In the rows, zero is written as 128.
The rows below come in pairs that one turn or mirror swaps. Which row does each named row swap with?
The rows were stretched afterwards, more along some directions than others.
duse: [152 137 175 111 151 131  79 154 123 137 126  93 126 126 127 133 114 122
 127]
tiliv: [ 81 140 124 142 146 138 124 103  99 169 136 147 128 100 114 106 114 131
 106]
las: [ 97 127 158 150 112 147  85 140 140 101 138 110 116 131 116 136 131  99
 144]
keto: [151 142 127 155 120 146  88 171 139 100 137 115 128 203 191 148  76  68
 121]
figer: [142 118 147 140 128 123 107 155 170 118 148 105 127 143 139 141 115 117
 107]
kibut: [123 113 144 137 159 109  91 107 157 166  93 153  99 132 128  94 119 156
 113]
mas: [109 120 177 135 150  96  83 104 154 126 121 130 116 135 145  85  97 163
 115]
zinuk: [163 136 168 113 149 125  88 146 106 148 127 101 129 124 119 141 111 120
 119]
gepe: [ 92 139 137 142 127 125 135 102  89 149 134 119 144 100 103 108 131 128
 108]
sutaf: [111 134 145 157 119 131 106 163 165 131 147 120 110 160 151 146  80 111
 109]
sim: [ 98 130 143 164 106 153  89 153 131 108 136 125 108 140 125 127 134  82
 138]
ket: [ 83 133 127 145 141 135 127  97  95 175 135 141 129  94 110 107 120 137
 105]
zepo: [140 146 165 108 157 135  97 142 102 155 136  97 142 132 118 125  92 118
  97]
Roku: [142 119 135 134 152 128  88 120 146 154  87 137 101 142 135 108 107 135
 114]
fira: [ 89 134 125 141 148 129 129  96  95 174 139 147 131  92 110 103 117 141
 102]
gos: [112 123 164 124 163 119  83 103 148 164 111 130 101 132 128  94 104 169
 129]
kizuf: [ 85 138 118 148 140 140 129 103  88 172 141 139 126 102 114 105 113 133
 105]
Sof: [153 146 153 130 129 140  98 175 116 124 144  94 151 150 157 154  54  98
  92]
vek: [162 147 139 135 116 135  91 174 140 106 122 100 140 169 173 150  69  96
 107]
nali: [161 151 136 138 119 135  99 181 126 114 125  96 145 159 167 153  69  89
 104]
vumu: [131 117 138 136 150 118  90 108 148 159  97 140 100 138 133  93 109 145
 115]
kug: [ 93 135 123 143 127 131 138 104  86 163 135 134 140  99 107 100 130 133
 102]
Delo: [ 92 139 126 147 133 132 133 102  90 159 128 135 135  95 106 111 129 134
 107]
lak: [160 127 137 135 135 121  90 149 138 131  87 129 117 153 154 128  92 112
 106]
kig: [161 139 158 120 145 142  78 152 114 140 128 109 126 158 149 148  91 105
 135]
Fekid: [147 140 165 120 145 142  93 154 108 135 147  90 154 134 134 138  73 110
  96]
Sor: [138 144 147  98 136  83 128 131 123 128 148 108 134 141 134 136  94 130
  98]
goki: [156 142 137 139 121 134  99 171 128 122 115 106 133 161 167 147  69  94
 103]
nit: [107 161 145 162 107 146  90 164 126 111 113 124 103 142 141 126 134  86
 141]
fazi: [125 160 175  92 157 115  60 152 154 112 101 109  98 142 135 110  92 131
 119]
dalo: [ 87 126 152 154 116 153  82 141 150 111 146 118 111 137 130 132 119  96
 142]
latu: [ 89 131 145 146 115 155  89 142 140 116 154 113 111 143 126 132 114  97
 144]
Zeva: [157 144 131 145 126 156  89 166 119 126 138 119 128 185 173 160  80  72
 131]
fito: [ 92 144 153 160 113 153  84 149 137 102 126 115 110 137 124 126 138  86
 146]
Lesag: [102 154 161 136 119 123 108 160 156 148 131 133 107 149 129 141 102 112
 116]
gaf: [161 142 164 112 147 131  81 155 112 141 119  95 131 134 128 139 105 113
 128]
laban: [126 129 141 148 119 126 108 158 175 129 148 115 116 147 141 136 114 112
 111]
rup: [120 119 145 148 123 113 105 152 189 124 136 126 121 150 145 131 104 125
 102]
zivis: [153 129 168 119 138 118  96 160 146 125 132  95 136 125 128 139 119 123
 109]
Gipal: [ 94 127 150 143 114 147  87 145 155 107 150 118 115 143 127 138 111  93
 140]
kuru: [ 90 122 151 144 120 145  93 136 143 109 158 118 122 138 124 135 110  96
 135]
beku: [110 138 167 122 121 113 121 117  96 136 132  96 143 101  99 107 125 135
 111]

Lesag swaps with mas
kizuf swaps with latu
nit swaps with beku
laban swaps with vumu

The rows below come in pairs that one turn or mirror swaps. Which row does each named row swap with?
The rows were stretched afterwards, more along some directions than others.
tir: [109 110 132 132  96 139 146 146 135 128 146  85 160 108 120 124  96 136
 101 121 149 149 127 160 120]
Biga: [110 120 113 119 131 160 162 159 134 142 129 108 142  95 155 125 145 145
 119 133 126 166 141 170 110]
Meref: [135 114 126 109 156 103 132 129 137 122 130 102 124 126 123 122 151 126
 148 125 151 124 131 111 101]
Zagan: [120 123 140 126 130 137 137 145 126 141 129 151 155 128 134 136 131 128
 136 170 129 150 125 113 145]
voba: [149  86 170 159 127 115 155 111 125 129 125 119 136 122 128  89 124 126
 135 144 173 156 118 115 142]
Ripu: [136 104 152 151 139 136 157 115 139 142 118  98 163 134 152  97 124 113
 110 117 137 160 137 159 146]
zub: [139 148 169 180  98 150  92 145 152 136 107 139 181 121 131 130 136 137
 103 109  95 110 143 144 159]
geve: [156 130 143 139 124 132 133 118 113 150  98  88 137 132 149 142 143 119
 130 127 148 144  93 133 124]
serad: [135 125 133 138  97 140 143 102 123 147 106  93 129 145 143 125 128 111
 115 147 123 151 120 159 121]
Peri: [152 109 130 124 128 111 146 104 111 129 119  84  96 135 139 127 135 117
 123 112 144 158 123 140 100]
liso: [143 113 154 151 122 127 128 124 152 116 107 162 154 118 136 139 144 140
 159 157 144 135 137  95 133]
moba: [106 125  86  87 132 111 165 105 114 139 155  92 154 143 128 153 113 111
 115 117 129 135 111 111  94]
zik: [141 108 124 122 129 112 156 121 120 154 120 118 144 140 150 141 129 142
 136 140 163 183 113  90 135]
koduf: [123  93 146 163 146 131 140 145 165 138 134 149 193 134 163 106 153 144
 114 119 124 134 149 111 163]
sopi: [124 121 107 144 117 151 146 140 151 121 124 131 176 129 135 157 145 126
 124 128 118 160 149 169 115]
mozu: [108 153 114  84 104 134 159 146 130 131 160 105 157 111 151 155 112 129
 127 133 130 153 124 123 108]
muk: [ 91 133 101  89 112 156 166 161 113 125 143 104 153  93 109 143 116 142
 101 132 112 142 144 156  98]
dav: [133 114 129 160 103 154 159 112 123 124 153  91 153 121 118 129 112 134
 107 112 111 128 124 163 137]
Sibab: [141 132 105 125 130 116 148 117 129 118 114  91 140 138 142 152 134 101
 120 121 120 152 122 140 107]
bakil: [130 120 156 157 123 134 125 153 194  98  91 160 194 108 161 147 144 115
 129 164 133 157 148 121 127]
memud: [127 153 152 116 107 147 109 151  99 127 132 116 143 108  96 133 125 149
 123 109  88 115 134 133 122]
Kimo: [122 140 113  97 104 155 143 143 110 148 130 107 129 121 128 180 119 146
 121 149 131 124 108 123 131]
zevi: [132 118 157 144 127 148 112 122 122 163 116 106 131 133 132 125 132 148
 111 101 129 107 142 152 125]
Vuri: [142 141 144 144 115 128 143 137 143 125 110 137 186 122 154 145 136 128
 140 138 134 125 109 100 149]
ver: [133  86 138 144 124 148 136 131 145 132 113  89 155 128 108 122 134 126
 108 100 114 145 145 169 128]
mar: [127  86 131 164 160 123 135 126 162 141 101 141 176 138 156 131 155 119
 121 126 137 143 130 100 168]
muror: [119 152 113 110 145 128 136 163 121 148 130 114 182 118 157 153 135 125
 138 126 122 160 108 108 141]
zimi: [139 111 160 160 182 131 139 132 113 150 139 140 148 127 127  74 148 150
 120  95 134 120 147 131 155]
kefed: [122 129 138 145 134 139 118 117 135 136 142 114 127 136 115 131 138 135
 105  98 135 101 149 159 117]
Zalas: [132 121 128 150 100 143 135 117 136 111 104 112 120 120 115 133 135 131
 111 139 133 147 142 162 104]
vufe: [133 124 120 105 129 118 141 123 129 108 126 108 118 122 114 130 134 114
 145 161 147 119 125 111  86]
Lib: [155 117 137 140 125 121 104 103 138 139 130 137 123 164 114 161 156 131
 108 126 123 114 121 104 148]
zom: [141 148 130 125 177 152 132 135 101 162 153 130 155 111 131 130 143 161
 128  88  97 108 137 116 145]
vir: [108  95 120 154 169 128 146 153 161 126 115 159 182 117 162  96 151 130
 127 145 139 158 145 108 150]
zumef: [129 142 132 143 139 148 136 147 119 144 141 121 177 124 140 136 136 118
 115 131 120 123 114 124 153]
Vopu: [143 142 132 125  92 136 125 134 168 117 113 145 184 140 156 179 132 107
 114 159  94 142 121 113 137]
lolo: [ 90 130 100  89 105 130 139 139 142 112 152 105 145 118 129 175 134 120
 100 125 109 161 121 136 100]
Zat: [115 144 119  75 129 140 147 137 105 151 107  90 120 101 125 151 126 146
 116 115 139 130 133 133 106]
vug: [119 158 131  96 114 161 138 152 129 139 104 104 149  97 145 148 112 128
 125 132 101 153 135 154 100]
vofez: [128 141 121 120 143 126 104 153 148 115  93 129 151 113 134 139 147 140
 143 141 144 116 134 114  95]
gufog: [126 144 122 118 125 146 140 139 142 145 101 125 148 121 172 157 137 130
 128 141 135 140 149 156  90]
vugup: [110 132 115 104 151 141 132 148 120 159 156 101 145 120 136 132 130 151
 115  94 121 136 130 112 146]
seni: [120 148 120 141 106 130  98 117 130 146 139 144 143 137 138 172 124 160
 109 123 125 103 102  83 156]
Vel: [144 120 111 126 160 111 120 119 125 138  95 126 124 136 124 137 154 151
 156 126 155 127 110  66 136]
ret: [125 136 117 118 130 125 124 166 170 108  97 145 172 107 159 156 130 133
 140 153 130 163 115  72 156]
vafes: [156 135 132 120 117 128 130 119 132 141  71 103 102 121 139 145 153 123
 128 142 131 161 131 138  95]
toset: [126 102 132 137 130  98 127 133 145  97 110 129 125 135 122 116 121 113
 140 162 161 163 135 107 119]
pafub: [140 150 146  95  96 139 143 136 136 135 108 123 132  96 163 167 126 137
 116 156 123 130 113 111 113]
zur: [141 136 159 142 135 144 117 149 144 132 106 129 145 111 130 110 140 138
 105 134 138 111 173 163 119]
nanin: [157  93 166 147 126 114 136 120 142 132  97 102 122 125 126 102 132 141
 146 152 176 146 114 103 144]
Sos: [113 129 120 130  83 142 142 132 164 100 149 130 159 131 136 168 121 125
 120 159 129  85 131 137 116]
lafi: [104 155 144 118 101 152 111 176 112 129 136 130 180 101 132 133 111 147
 111 109  84 142 136 131 135]
Gusi: [130 147 144 120 109 150 110 154 140 116 137 107 167  93 126 163 107 144
 113 106  92 151 121 126 141]
fudi: [130 129 167 158  87 170 131 150 139 120 102 107 170  96 122 116 113 131
  93 124  95 143 141 174 140]
retep: [139  89 156 170 143 129 109 115 155 133  98 130 140 139 127 127 157 132
 126 130 140 151 125 106 153]
muto: [134 120 155 138  88 118 126 120 138 114 139 135 133 132 123 143 136 135
 133 142 146 132 100  89 157]
fone: [132 109 185 161 120 137 141 153 145 111 124 141 157 115 147  94 142 111
 123 152 118 145 143 149 152]
dom: [139  76 148 170 154 105 143 112 189 102 126 142 148 149 145 108 150  98
 125 162 158 112 154 132 130]
zovi: [114 121 128 119 149 132 130 136 136 128 119 135 141 123 125 106 137 148
 131 129 144 145 162 133 115]
Fev: [125 114 114 117 145 106 163 114 125 124 118 114 144 136 138 104 112 118
 142 137 146 165 121 112 105]
mutug: [107 123 117 147 136 127 146 164 175 121 112 157 194 123 174 134 156 129
 129 170 152 154 136 117 145]
doke: [124 157 125 147 106 151 121 119 140 125 126 124 163 121 143 149 118 151
 136 113 107 106 130 131 142]

doke swaps with Zat
Zalas swaps with fudi
fone swaps with toset
Vopu swaps with Lib
mozu swaps with vugup

